50 stands for zero in the data rows.
Some points, one per row:
[42, 52, 65, 53, 44, 64, 75, 54, 48, 38, 69, 72, 21, 32, 54, 56, 51, 41, 56, 60, 74, 60, 50, 45,
 49, 48, 43, 46, 39, 46, 44, 43]
[60, 37, 61, 58, 48, 45, 52, 40, 36, 58, 66, 47, 64, 39, 63, 36, 62, 48, 69, 53, 69, 61, 59, 48,
 41, 47, 45, 58, 26, 44, 47, 39]
[60, 42, 53, 53, 70, 46, 44, 43, 40, 70, 62, 41, 68, 38, 62, 40, 56, 55, 62, 47, 53, 55, 56, 43,
 31, 39, 53, 61, 31, 59, 46, 44]
[54, 42, 33, 54, 55, 49, 36, 50, 49, 56, 38, 22, 58, 66, 30, 35, 44, 69, 60, 29, 25, 47, 40, 42,
 39, 77, 46, 54, 39, 57, 46, 60]
[55, 37, 55, 58, 59, 49, 55, 43, 36, 66, 59, 47, 64, 34, 64, 42, 64, 51, 69, 52, 64, 65, 59, 40,
 37, 42, 51, 64, 29, 54, 51, 47]
[65, 46, 45, 55, 64, 50, 36, 40, 45, 64, 53, 42, 56, 45, 61, 57, 49, 60, 51, 40, 40, 48, 56, 38,
 42, 45, 51, 59, 39, 54, 46, 52]
[33, 59, 53, 52, 39, 57, 55, 44, 58, 30, 53, 72, 42, 48, 43, 54, 37, 39, 29, 67, 53, 43, 50, 61,
 66, 57, 51, 33, 65, 36, 55, 59]
[62, 56, 47, 42, 41, 48, 42, 58, 53, 45, 46, 57, 50, 56, 51, 67, 51, 49, 39, 46, 35, 50, 56, 56,
 60, 47, 47, 44, 57, 43, 53, 61]
[47, 58, 42, 64, 59, 55, 40, 57, 64, 73, 32, 33, 56, 52, 49, 41, 52, 55, 52, 35, 28, 45, 37, 52,
 33, 49, 45, 68, 62, 80, 57, 36]
[30, 63, 48, 46, 48, 59, 54, 59, 59, 37, 47, 64, 29, 58, 53, 57, 41, 42, 36, 61, 57, 45, 47, 60,
 56, 44, 59, 44, 75, 56, 52, 41]
[41, 43, 39, 66, 67, 50, 49, 59, 59, 62, 39, 32, 56, 56, 47, 28, 55, 63, 57, 42, 38, 49, 35, 45,
 30, 61, 54, 59, 51, 73, 55, 49]
[60, 52, 40, 44, 46, 47, 31, 60, 58, 43, 34, 51, 52, 57, 50, 74, 56, 52, 42, 39, 17, 58, 42, 45,
 57, 49, 49, 54, 58, 57, 60, 64]
[41, 52, 41, 35, 36, 52, 60, 48, 54, 23, 59, 72, 51, 60, 44, 50, 36, 44, 36, 62, 45, 45, 51, 58,
 65, 68, 53, 30, 49, 32, 60, 60]
[55, 39, 48, 64, 62, 50, 58, 44, 48, 79, 57, 35, 64, 39, 56, 37, 56, 57, 68, 49, 48, 53, 57, 38,
 31, 42, 51, 69, 36, 60, 45, 39]
[47, 53, 40, 34, 44, 43, 33, 47, 58, 33, 35, 63, 57, 63, 38, 65, 49, 46, 36, 48, 24, 54, 56, 54,
 60, 56, 60, 44, 63, 47, 66, 72]
[66, 35, 58, 64, 58, 51, 50, 34, 32, 71, 63, 47, 66, 35, 67, 40, 59, 50, 70, 56, 67, 52, 55, 37,
 38, 39, 38, 71, 33, 52, 44, 40]
[46, 48, 54, 50, 33, 50, 63, 45, 36, 36, 59, 74, 51, 34, 53, 54, 54, 37, 50, 63, 81, 48, 61, 57,
 61, 48, 54, 35, 45, 27, 50, 47]
[58, 41, 63, 62, 50, 51, 54, 35, 36, 66, 68, 43, 58, 33, 60, 35, 54, 50, 72, 58, 65, 56, 57, 40,
 32, 41, 35, 60, 28, 43, 47, 45]
[56, 56, 42, 37, 38, 41, 37, 53, 51, 41, 38, 56, 57, 59, 41, 63, 53, 45, 35, 50, 27, 49, 53, 51,
 69, 50, 54, 39, 61, 44, 60, 62]
[52, 60, 52, 44, 43, 51, 53, 44, 50, 40, 57, 66, 47, 50, 42, 62, 38, 44, 31, 63, 56, 40, 65, 62,
 68, 49, 61, 30, 57, 29, 49, 60]
[53, 51, 46, 56, 60, 48, 41, 50, 57, 64, 36, 23, 56, 63, 45, 39, 48, 65, 53, 35, 33, 47, 40, 50,
 40, 63, 48, 59, 52, 65, 49, 51]
[46, 53, 37, 65, 61, 50, 38, 59, 57, 68, 36, 32, 54, 55, 47, 32, 53, 60, 57, 36, 34, 41, 39, 46,
 29, 57, 56, 67, 54, 74, 51, 44]
[69, 41, 51, 47, 54, 44, 28, 52, 55, 50, 34, 36, 66, 61, 57, 61, 56, 59, 52, 33, 25, 55, 49, 56,
 54, 44, 48, 55, 54, 61, 47, 56]
[44, 53, 41, 54, 62, 47, 40, 64, 61, 66, 38, 25, 53, 64, 43, 31, 51, 57, 59, 35, 44, 49, 38, 48,
 35, 57, 50, 61, 59, 76, 51, 39]
[51, 54, 45, 37, 43, 42, 22, 47, 59, 28, 38, 58, 52, 57, 38, 67, 54, 49, 40, 45, 31, 58, 61, 48,
 59, 61, 54, 42, 49, 44, 62, 77]
[58, 57, 55, 52, 35, 53, 50, 44, 44, 44, 67, 70, 45, 39, 54, 59, 45, 39, 39, 53, 67, 37, 68, 49,
 67, 48, 50, 35, 39, 27, 46, 54]
[53, 29, 69, 58, 60, 57, 59, 36, 38, 52, 73, 48, 52, 35, 61, 38, 50, 52, 64, 55, 74, 54, 48, 42,
 35, 41, 41, 58, 32, 52, 42, 37]
[46, 53, 43, 32, 39, 41, 32, 55, 63, 32, 38, 59, 58, 64, 37, 66, 52, 50, 41, 46, 22, 62, 59, 53,
 60, 57, 56, 41, 56, 46, 69, 77]
[44, 52, 44, 49, 63, 52, 42, 63, 58, 64, 33, 25, 47, 63, 36, 35, 46, 57, 58, 34, 46, 47, 35, 43,
 30, 50, 47, 66, 54, 73, 52, 38]
[58, 43, 46, 51, 59, 45, 30, 43, 52, 51, 31, 30, 62, 62, 49, 53, 51, 64, 46, 37, 26, 56, 42, 53,
 49, 51, 50, 55, 59, 63, 53, 52]
[52, 46, 55, 43, 56, 44, 34, 53, 59, 41, 34, 39, 58, 66, 48, 55, 53, 56, 46, 39, 27, 59, 38, 60,
 53, 47, 53, 55, 61, 66, 54, 53]
[50, 55, 41, 38, 53, 38, 35, 58, 59, 37, 34, 54, 51, 56, 48, 73, 61, 51, 40, 42, 19, 57, 44, 53,
 63, 53, 57, 45, 58, 59, 56, 68]
[63, 33, 46, 53, 68, 43, 33, 39, 41, 58, 55, 27, 68, 54, 57, 48, 51, 66, 53, 41, 40, 47, 53, 41,
 48, 57, 56, 51, 36, 52, 38, 59]
[32, 68, 52, 49, 46, 58, 53, 54, 60, 39, 51, 66, 31, 54, 49, 54, 36, 37, 30, 61, 52, 47, 45, 58,
 54, 45, 53, 46, 72, 51, 57, 41]
[55, 47, 40, 43, 50, 41, 25, 56, 57, 35, 35, 52, 58, 54, 46, 73, 63, 55, 46, 37, 24, 62, 48, 50,
 62, 51, 59, 48, 51, 56, 57, 67]
[47, 57, 35, 61, 62, 53, 44, 60, 59, 75, 32, 28, 53, 63, 40, 33, 48, 65, 59, 31, 27, 45, 38, 45,
 25, 63, 51, 61, 54, 71, 58, 49]
[56, 64, 54, 44, 46, 44, 34, 56, 57, 52, 47, 60, 43, 51, 57, 67, 55, 49, 46, 37, 42, 55, 61, 48,
 49, 45, 46, 53, 45, 51, 57, 58]
[47, 56, 43, 38, 50, 43, 41, 58, 57, 35, 34, 53, 49, 58, 47, 73, 56, 50, 36, 46, 21, 56, 44, 58,
 64, 54, 55, 43, 61, 54, 56, 65]
[65, 36, 54, 60, 59, 50, 50, 36, 36, 72, 63, 41, 65, 36, 65, 39, 59, 50, 72, 57, 58, 59, 59, 38,
 33, 42, 47, 71, 33, 57, 46, 45]
Here are 24 more points, each followed by its number:
[47, 59, 47, 41, 38, 46, 48, 49, 53, 35, 43, 62, 47, 58, 45, 62, 44, 48, 29, 60, 42, 42, 57, 59,
 72, 52, 55, 29, 67, 35, 52, 64] 0
[55, 37, 58, 63, 60, 51, 53, 34, 33, 64, 68, 45, 65, 27, 64, 42, 62, 48, 66, 53, 62, 54, 51, 34,
 36, 42, 45, 66, 28, 57, 44, 46] 1
[47, 58, 34, 32, 51, 39, 37, 51, 56, 36, 38, 53, 58, 60, 36, 60, 54, 50, 37, 47, 25, 59, 57, 52,
 65, 61, 66, 42, 50, 45, 68, 72] 2
[25, 64, 50, 42, 43, 52, 50, 54, 57, 34, 43, 64, 37, 61, 45, 52, 37, 38, 31, 61, 52, 48, 46, 61,
 63, 49, 58, 40, 73, 48, 59, 43] 3
[49, 53, 46, 54, 56, 52, 39, 67, 58, 62, 34, 24, 49, 63, 41, 36, 51, 59, 61, 32, 37, 53, 37, 44,
 29, 59, 49, 69, 52, 71, 57, 42] 4
[45, 61, 47, 44, 35, 46, 50, 52, 56, 44, 45, 59, 45, 57, 49, 61, 42, 46, 30, 56, 46, 45, 55, 59,
 65, 49, 49, 39, 69, 40, 54, 53] 5
[55, 45, 64, 54, 59, 53, 39, 43, 42, 59, 66, 42, 60, 42, 63, 43, 44, 57, 66, 54, 64, 51, 60, 42,
 22, 50, 38, 64, 24, 46, 45, 52] 6
[66, 58, 48, 35, 41, 43, 48, 47, 43, 42, 52, 63, 54, 49, 47, 63, 45, 45, 34, 51, 52, 39, 66, 56,
 72, 46, 57, 30, 49, 27, 50, 57] 7
[31, 63, 50, 52, 48, 47, 45, 57, 64, 40, 43, 62, 39, 47, 49, 57, 53, 44, 32, 55, 42, 54, 47, 62,
 55, 52, 57, 44, 61, 60, 57, 50] 8
[41, 47, 34, 56, 54, 49, 51, 66, 54, 64, 43, 31, 52, 57, 41, 21, 57, 55, 67, 42, 39, 46, 38, 38,
 25, 61, 42, 63, 41, 68, 49, 37] 9
[43, 43, 66, 54, 47, 57, 70, 48, 46, 48, 60, 57, 35, 37, 57, 54, 51, 45, 61, 62, 76, 56, 47, 51,
 47, 40, 46, 51, 51, 48, 40, 38] 10
[57, 55, 57, 48, 39, 49, 54, 41, 48, 42, 64, 74, 45, 41, 46, 60, 45, 44, 33, 50, 70, 36, 68, 54,
 69, 50, 54, 26, 38, 31, 47, 65] 11
[63, 36, 62, 62, 54, 49, 53, 38, 40, 71, 58, 46, 65, 37, 64, 40, 58, 48, 74, 53, 56, 60, 58, 39,
 32, 37, 43, 71, 36, 56, 47, 47] 12
[46, 38, 51, 58, 61, 56, 58, 45, 41, 59, 67, 54, 45, 26, 60, 48, 59, 54, 67, 56, 64, 59, 55, 38,
 34, 48, 48, 60, 27, 52, 43, 51] 13
[50, 36, 69, 54, 53, 56, 76, 54, 48, 56, 60, 35, 36, 47, 51, 37, 50, 51, 71, 59, 83, 52, 37, 46,
 47, 40, 41, 51, 45, 54, 30, 30] 14
[40, 50, 57, 55, 41, 54, 68, 43, 40, 48, 64, 72, 41, 32, 63, 53, 51, 42, 57, 61, 74, 54, 59, 51,
 45, 52, 46, 55, 40, 38, 49, 45] 15
[55, 44, 51, 54, 50, 48, 53, 50, 37, 53, 70, 59, 52, 32, 64, 47, 67, 50, 61, 51, 69, 63, 63, 42,
 45, 52, 49, 53, 19, 44, 51, 48] 16
[62, 57, 47, 40, 49, 42, 45, 45, 50, 49, 46, 58, 53, 47, 48, 70, 51, 45, 37, 42, 39, 44, 58, 48,
 69, 46, 56, 38, 44, 44, 51, 59] 17
[61, 32, 44, 51, 60, 45, 46, 40, 36, 57, 54, 30, 66, 43, 54, 41, 54, 62, 65, 45, 47, 55, 51, 38,
 41, 61, 46, 59, 27, 47, 42, 56] 18
[59, 55, 47, 36, 46, 39, 37, 49, 55, 41, 47, 61, 54, 55, 44, 66, 53, 49, 39, 43, 39, 51, 59, 55,
 64, 50, 53, 37, 52, 41, 55, 66] 19
[36, 51, 67, 51, 59, 50, 35, 53, 73, 53, 38, 37, 36, 68, 47, 42, 45, 54, 53, 44, 47, 56, 37, 47,
 40, 40, 41, 62, 68, 78, 50, 41] 20
[43, 53, 51, 53, 62, 49, 44, 60, 64, 68, 33, 25, 43, 62, 39, 36, 49, 58, 52, 39, 46, 50, 34, 48,
 37, 50, 47, 61, 61, 75, 52, 34] 21
[57, 52, 54, 51, 35, 45, 51, 42, 41, 47, 62, 73, 49, 38, 57, 55, 48, 41, 44, 54, 74, 39, 70, 49,
 68, 48, 51, 36, 42, 27, 46, 51] 22
[50, 47, 63, 59, 54, 59, 61, 49, 46, 53, 68, 63, 36, 30, 62, 56, 56, 49, 56, 54, 72, 54, 49, 45,
 42, 43, 43, 53, 36, 54, 41, 40] 23
Which of these numbered points is nearest to each point below, ignoring the 3 directions in which the first points spread most? Its number follows each.
[47, 53, 45, 42, 49, 43, 34, 53, 55, 26, 45, 58, 50, 56, 46, 65, 50, 48, 38, 46, 27, 55, 45, 51,
 65, 60, 58, 39, 50, 50, 55, 66] > 1
[64, 31, 42, 49, 59, 52, 45, 42, 38, 46, 51, 29, 66, 51, 48, 37, 57, 66, 66, 35, 43, 53, 49, 41,
 41, 65, 43, 57, 30, 46, 46, 64] > 18
[47, 61, 44, 56, 59, 52, 43, 63, 58, 65, 36, 24, 53, 63, 45, 31, 53, 57, 59, 33, 33, 52, 38, 49,
 32, 58, 54, 70, 54, 72, 59, 41] > 4
[47, 59, 45, 44, 41, 44, 45, 53, 56, 48, 38, 55, 47, 55, 51, 66, 50, 47, 39, 53, 37, 47, 57, 58,
 63, 49, 52, 42, 61, 45, 51, 56] > 5
[65, 40, 59, 66, 48, 61, 58, 38, 42, 76, 61, 43, 56, 39, 65, 37, 52, 48, 70, 56, 53, 52, 52, 40,
 28, 34, 30, 74, 40, 51, 48, 43] > 12
[43, 47, 37, 54, 53, 50, 58, 73, 57, 70, 47, 25, 47, 56, 48, 19, 53, 56, 70, 45, 45, 42, 34, 36,
 30, 56, 36, 66, 44, 66, 46, 40] > 9
[59, 33, 61, 65, 55, 48, 56, 38, 38, 77, 59, 40, 65, 35, 59, 41, 61, 52, 73, 54, 57, 56, 54, 37,
 34, 37, 41, 69, 30, 51, 43, 40] > 12
[44, 52, 59, 52, 46, 58, 68, 53, 44, 40, 65, 73, 31, 30, 61, 56, 51, 37, 52, 58, 74, 50, 51, 49,
 51, 45, 47, 46, 44, 43, 44, 40] > 23
[62, 60, 50, 41, 54, 45, 45, 57, 51, 53, 59, 64, 49, 40, 57, 61, 55, 47, 46, 40, 54, 51, 66, 49,
 53, 42, 61, 46, 28, 52, 54, 47] > 17
[45, 36, 65, 46, 50, 54, 75, 53, 46, 52, 62, 34, 38, 53, 51, 31, 48, 52, 69, 60, 80, 52, 40, 48,
 44, 47, 35, 52, 49, 55, 36, 33] > 14
[42, 56, 58, 55, 62, 53, 44, 64, 67, 53, 38, 35, 43, 61, 39, 33, 44, 53, 54, 37, 54, 50, 32, 53,
 39, 51, 48, 56, 58, 72, 52, 35] > 21
[40, 58, 62, 45, 39, 59, 77, 47, 44, 44, 64, 72, 30, 38, 54, 56, 42, 32, 44, 67, 77, 37, 51, 52,
 56, 40, 44, 41, 50, 34, 46, 38] > 17
[63, 57, 50, 40, 34, 45, 53, 46, 45, 46, 60, 65, 53, 52, 42, 60, 43, 44, 31, 54, 54, 34, 66, 62,
 74, 47, 55, 28, 53, 22, 48, 58] > 7
[40, 49, 53, 49, 35, 52, 64, 46, 38, 39, 62, 71, 40, 36, 65, 51, 51, 36, 61, 66, 80, 51, 64, 51,
 55, 51, 47, 49, 46, 32, 45, 37] > 15
[62, 49, 51, 44, 29, 48, 58, 46, 39, 35, 64, 75, 52, 41, 54, 52, 50, 46, 46, 54, 71, 50, 69, 48,
 71, 55, 44, 36, 43, 22, 49, 58] > 22
[27, 69, 50, 40, 45, 57, 64, 54, 56, 33, 50, 67, 30, 59, 47, 51, 32, 37, 28, 69, 60, 42, 47, 63,
 60, 43, 62, 39, 75, 44, 57, 41] > 3
[47, 67, 55, 49, 42, 49, 53, 49, 52, 57, 55, 69, 43, 42, 54, 54, 43, 40, 40, 54, 66, 41, 68, 57,
 57, 40, 57, 38, 42, 40, 53, 42] > 17
[46, 37, 49, 54, 64, 44, 57, 44, 36, 62, 69, 61, 52, 21, 65, 49, 66, 51, 63, 51, 67, 57, 58, 34,
 38, 50, 47, 65, 22, 53, 46, 52] > 13
[64, 40, 46, 58, 53, 52, 32, 42, 50, 68, 31, 25, 59, 64, 55, 54, 54, 64, 47, 38, 11, 47, 38, 47,
 46, 46, 40, 64, 63, 66, 47, 54] > 5
[36, 55, 47, 57, 36, 57, 50, 57, 57, 38, 42, 59, 36, 48, 42, 57, 51, 42, 53, 54, 42, 55, 41, 49,
 47, 62, 46, 54, 56, 50, 54, 60] > 15
[35, 46, 38, 64, 52, 58, 72, 55, 52, 60, 50, 49, 46, 35, 44, 40, 61, 53, 61, 52, 49, 57, 34, 42,
 28, 64, 47, 58, 39, 57, 51, 56] > 13
[54, 42, 33, 46, 63, 51, 31, 46, 49, 43, 40, 46, 62, 62, 52, 58, 57, 65, 40, 37, 21, 60, 42, 50,
 50, 56, 61, 52, 57, 61, 59, 66] > 1
[50, 49, 62, 51, 65, 46, 37, 52, 63, 65, 48, 37, 47, 52, 54, 46, 52, 51, 53, 44, 43, 50, 46, 48,
 41, 33, 45, 61, 56, 73, 44, 36] > 20
[52, 56, 53, 58, 57, 49, 32, 47, 59, 61, 44, 45, 52, 46, 58, 55, 51, 52, 50, 42, 41, 55, 56, 48,
 41, 42, 51, 60, 46, 63, 53, 45] > 8
[49, 55, 33, 32, 46, 43, 39, 54, 56, 32, 42, 58, 64, 61, 43, 55, 51, 49, 35, 53, 27, 57, 62, 55,
 65, 61, 60, 41, 55, 41, 69, 69] > 2
[39, 56, 55, 26, 39, 52, 89, 54, 42, 19, 70, 78, 37, 48, 50, 44, 48, 30, 45, 73, 84, 50, 49, 61,
 59, 48, 51, 36, 46, 29, 56, 44] > 9
[58, 49, 54, 46, 27, 44, 57, 46, 36, 39, 64, 68, 54, 43, 52, 53, 53, 36, 49, 54, 67, 45, 67, 56,
 76, 53, 49, 31, 38, 18, 46, 51] > 22
[58, 30, 34, 51, 67, 47, 32, 48, 42, 38, 59, 35, 69, 53, 52, 31, 56, 72, 60, 35, 44, 54, 50, 38,
 49, 71, 51, 53, 28, 56, 45, 60] > 18
[60, 48, 41, 44, 50, 43, 28, 56, 55, 43, 38, 49, 51, 53, 52, 76, 59, 55, 44, 39, 27, 57, 47, 44,
 60, 51, 53, 52, 50, 56, 52, 64] > 23
[58, 45, 57, 57, 56, 50, 51, 44, 35, 58, 63, 59, 55, 35, 66, 51, 61, 47, 64, 47, 66, 59, 59, 39,
 39, 44, 51, 62, 28, 53, 48, 44] > 15
[49, 56, 44, 45, 41, 49, 45, 45, 53, 36, 48, 61, 51, 52, 42, 60, 43, 47, 30, 58, 46, 45, 61, 53,
 74, 51, 60, 32, 56, 34, 56, 64] > 0
[48, 30, 62, 49, 52, 53, 79, 58, 46, 59, 66, 35, 40, 50, 51, 35, 50, 48, 73, 59, 80, 47, 39, 45,
 47, 42, 40, 54, 50, 55, 27, 28] > 14
[60, 57, 56, 50, 38, 53, 53, 46, 48, 37, 69, 78, 47, 43, 46, 58, 38, 43, 32, 54, 66, 30, 66, 61,
 69, 50, 55, 24, 43, 26, 49, 65] > 11
[48, 44, 36, 70, 53, 57, 57, 55, 58, 75, 38, 26, 56, 52, 43, 31, 57, 62, 67, 37, 29, 44, 33, 36,
 30, 65, 39, 66, 46, 71, 49, 47] > 9
[62, 46, 54, 52, 60, 53, 41, 39, 41, 62, 66, 39, 60, 47, 66, 41, 42, 58, 61, 53, 54, 52, 60, 41,
 23, 49, 47, 64, 26, 50, 53, 43] > 6
[59, 36, 57, 58, 59, 53, 54, 39, 43, 68, 59, 40, 64, 39, 61, 40, 50, 53, 73, 50, 61, 60, 56, 40,
 23, 41, 42, 67, 30, 49, 52, 51] > 12
[48, 48, 57, 63, 48, 58, 65, 47, 41, 54, 65, 63, 39, 29, 65, 57, 55, 49, 60, 60, 70, 57, 52, 44,
 39, 50, 44, 56, 34, 45, 47, 46] > 15
[38, 57, 61, 38, 40, 55, 72, 49, 45, 26, 71, 78, 35, 38, 53, 49, 40, 30, 47, 71, 82, 48, 56, 56,
 57, 51, 53, 36, 43, 30, 50, 42] > 4
[60, 36, 57, 55, 59, 52, 51, 38, 35, 59, 69, 47, 68, 38, 64, 32, 63, 56, 72, 52, 67, 63, 62, 41,
 33, 47, 42, 66, 26, 50, 49, 44] > 4
[54, 43, 40, 61, 61, 49, 33, 46, 49, 65, 38, 22, 62, 61, 50, 46, 49, 70, 50, 38, 24, 46, 40, 39,
 46, 55, 49, 57, 55, 60, 46, 56] > 0
[52, 53, 50, 57, 68, 50, 42, 48, 55, 67, 47, 40, 57, 43, 58, 43, 53, 54, 49, 44, 46, 49, 50, 47,
 32, 44, 51, 61, 44, 70, 50, 39] > 8
[38, 53, 55, 46, 42, 54, 71, 44, 45, 23, 71, 85, 50, 32, 44, 46, 45, 36, 41, 67, 78, 52, 62, 62,
 62, 54, 57, 30, 40, 27, 57, 61] > 2
[52, 43, 47, 50, 53, 47, 55, 55, 36, 45, 73, 65, 49, 30, 69, 49, 70, 52, 63, 49, 71, 66, 63, 39,
 45, 52, 51, 54, 17, 46, 51, 49] > 16
[46, 52, 24, 46, 57, 49, 45, 65, 65, 44, 41, 51, 52, 59, 32, 61, 54, 57, 48, 35, 21, 48, 34, 50,
 44, 72, 57, 51, 53, 61, 59, 76] > 13
[56, 39, 40, 56, 64, 46, 31, 38, 46, 56, 35, 28, 63, 62, 48, 46, 51, 70, 48, 34, 26, 48, 42, 45,
 48, 55, 53, 54, 55, 62, 49, 55] > 0
[38, 63, 47, 44, 46, 50, 45, 58, 59, 40, 32, 58, 40, 55, 48, 64, 47, 45, 34, 52, 32, 50, 44, 57,
 57, 47, 52, 46, 73, 53, 58, 56] > 12
[49, 56, 48, 49, 53, 46, 34, 58, 61, 50, 30, 49, 49, 56, 56, 66, 57, 54, 44, 41, 25, 57, 42, 52,
 49, 46, 50, 57, 63, 70, 59, 49] > 8
[48, 33, 63, 47, 48, 55, 72, 48, 40, 59, 61, 31, 41, 48, 44, 30, 46, 43, 72, 61, 92, 42, 43, 43,
 50, 40, 38, 48, 49, 37, 31, 23] > 14
[23, 69, 54, 50, 41, 60, 58, 55, 62, 38, 43, 66, 27, 61, 49, 50, 31, 37, 30, 68, 57, 43, 45, 57,
 60, 45, 56, 42, 78, 49, 59, 41] > 3
[58, 58, 56, 41, 39, 48, 49, 48, 45, 19, 81, 79, 51, 47, 41, 47, 40, 44, 30, 51, 70, 41, 73, 59,
 78, 60, 60, 12, 29, 19, 49, 70] > 11
[52, 34, 42, 58, 64, 50, 52, 48, 35, 59, 70, 57, 64, 26, 65, 44, 71, 55, 72, 51, 62, 67, 63, 32,
 39, 49, 53, 63, 22, 59, 45, 57] > 13
[45, 54, 45, 54, 60, 46, 28, 56, 59, 62, 40, 30, 59, 62, 51, 35, 51, 57, 59, 37, 33, 59, 46, 50,
 35, 49, 51, 65, 59, 69, 58, 37] > 3
[52, 35, 63, 51, 53, 56, 77, 50, 44, 58, 66, 37, 41, 45, 55, 34, 47, 48, 67, 60, 82, 47, 39, 42,
 45, 42, 41, 53, 47, 50, 33, 23] > 14
[51, 31, 71, 51, 56, 53, 68, 54, 46, 46, 63, 38, 37, 43, 55, 41, 56, 50, 72, 59, 77, 54, 41, 48,
 46, 35, 42, 54, 45, 55, 28, 31] > 14
[51, 40, 34, 53, 56, 46, 38, 53, 53, 66, 37, 14, 60, 67, 37, 36, 48, 71, 56, 29, 28, 47, 39, 50,
 39, 71, 47, 56, 48, 59, 52, 52] > 18
[40, 57, 61, 54, 35, 62, 78, 48, 45, 47, 58, 68, 22, 36, 58, 58, 46, 35, 54, 68, 78, 47, 51, 46,
 57, 41, 42, 45, 60, 37, 43, 35] > 10
[52, 29, 61, 54, 53, 60, 76, 59, 46, 58, 63, 39, 38, 46, 52, 38, 51, 47, 72, 54, 74, 48, 35, 44,
 44, 36, 41, 58, 49, 58, 27, 29] > 14
[40, 62, 55, 41, 38, 50, 61, 52, 50, 37, 65, 74, 47, 47, 49, 48, 41, 38, 33, 62, 75, 45, 66, 69,
 58, 46, 61, 33, 50, 32, 55, 49] > 19
[43, 58, 45, 40, 35, 49, 48, 50, 53, 32, 45, 59, 48, 62, 44, 63, 41, 43, 32, 62, 36, 43, 54, 65,
 71, 57, 58, 33, 69, 35, 51, 64] > 0
[68, 22, 46, 50, 65, 47, 51, 41, 33, 53, 65, 37, 74, 35, 56, 48, 62, 64, 73, 47, 47, 60, 58, 40,
 41, 49, 44, 58, 25, 45, 38, 64] > 18
[54, 34, 63, 49, 54, 57, 62, 44, 42, 45, 68, 48, 48, 48, 56, 36, 51, 46, 70, 56, 70, 62, 51, 46,
 44, 43, 47, 57, 36, 48, 41, 37] > 4
[55, 35, 74, 54, 58, 54, 64, 50, 49, 54, 59, 50, 38, 35, 53, 53, 57, 46, 67, 55, 71, 58, 41, 46,
 45, 31, 37, 59, 49, 64, 32, 35] > 10
[55, 46, 70, 55, 61, 48, 50, 44, 50, 69, 58, 40, 53, 44, 62, 44, 49, 55, 58, 51, 62, 49, 56, 47,
 37, 34, 40, 60, 39, 57, 42, 39] > 21
[58, 37, 56, 65, 57, 57, 51, 33, 41, 74, 60, 42, 59, 28, 60, 38, 53, 57, 70, 57, 66, 56, 57, 35,
 28, 41, 40, 69, 34, 50, 46, 49] > 12
[53, 60, 56, 57, 52, 57, 55, 50, 46, 59, 62, 61, 46, 41, 73, 50, 40, 49, 55, 49, 61, 44, 59, 48,
 34, 45, 43, 61, 42, 48, 51, 42] > 15
[57, 55, 38, 42, 48, 49, 34, 59, 58, 39, 39, 53, 51, 56, 47, 68, 56, 50, 40, 40, 16, 59, 47, 54,
 57, 52, 51, 53, 53, 53, 62, 67] > 15
[47, 31, 68, 50, 55, 59, 67, 44, 42, 52, 62, 36, 38, 44, 52, 39, 46, 50, 68, 61, 85, 51, 41, 43,
 41, 40, 42, 54, 45, 48, 33, 30] > 14
[49, 69, 52, 48, 40, 49, 50, 49, 49, 53, 58, 72, 48, 45, 57, 51, 42, 36, 40, 55, 65, 40, 74, 55,
 58, 42, 57, 41, 47, 35, 55, 40] > 22
[46, 56, 38, 60, 60, 50, 44, 59, 63, 73, 29, 27, 54, 57, 40, 30, 53, 59, 56, 30, 32, 44, 36, 55,
 26, 57, 51, 66, 60, 75, 56, 47] > 19
[64, 62, 46, 34, 39, 45, 50, 49, 50, 42, 52, 64, 58, 56, 46, 60, 45, 37, 33, 52, 39, 39, 63, 59,
 72, 49, 57, 30, 56, 30, 56, 57] > 7
[49, 50, 49, 48, 51, 45, 44, 52, 39, 37, 82, 71, 49, 34, 60, 45, 56, 52, 48, 47, 79, 53, 73, 44,
 56, 59, 57, 36, 16, 37, 46, 55] > 16
[63, 56, 57, 45, 30, 53, 58, 52, 44, 30, 65, 73, 48, 46, 46, 58, 46, 44, 38, 56, 63, 41, 68, 62,
 67, 54, 49, 23, 41, 19, 49, 75] > 11
[34, 44, 58, 60, 51, 51, 56, 48, 56, 49, 45, 38, 49, 52, 29, 27, 52, 48, 59, 51, 56, 59, 31, 53,
 42, 57, 47, 55, 50, 58, 56, 41] > 4
[49, 38, 65, 45, 56, 54, 72, 61, 50, 56, 58, 40, 37, 52, 52, 39, 51, 48, 72, 56, 70, 44, 44, 48,
 40, 38, 33, 58, 54, 57, 28, 32] > 14
[51, 58, 59, 55, 38, 55, 58, 41, 51, 50, 63, 74, 42, 36, 52, 60, 45, 41, 38, 57, 72, 38, 66, 51,
 61, 49, 50, 36, 45, 32, 47, 52] > 22
[61, 63, 51, 46, 38, 51, 55, 50, 50, 39, 61, 71, 49, 47, 48, 54, 39, 41, 32, 56, 63, 41, 69, 61,
 71, 47, 57, 26, 48, 23, 51, 57] > 7
[64, 51, 50, 44, 37, 44, 53, 49, 40, 30, 66, 75, 54, 43, 48, 56, 52, 44, 36, 54, 70, 38, 68, 58,
 78, 53, 58, 19, 39, 24, 42, 64] > 11
[30, 64, 54, 37, 48, 58, 61, 55, 52, 34, 54, 63, 29, 63, 47, 52, 34, 35, 29, 68, 62, 43, 46, 56,
 62, 40, 61, 43, 75, 45, 54, 40] > 3
[53, 53, 40, 32, 41, 44, 32, 57, 52, 24, 46, 59, 59, 62, 43, 60, 49, 52, 38, 50, 34, 58, 53, 51,
 65, 56, 61, 38, 54, 43, 67, 65] > 4
[39, 63, 33, 39, 45, 40, 49, 44, 61, 47, 38, 60, 50, 59, 17, 53, 43, 43, 35, 48, 28, 40, 54, 53,
 64, 71, 57, 38, 55, 43, 60, 65] > 2
[48, 42, 76, 56, 52, 57, 75, 45, 47, 52, 58, 49, 37, 36, 54, 53, 51, 46, 58, 61, 73, 53, 41, 52,
 50, 34, 40, 50, 51, 57, 33, 30] > 10
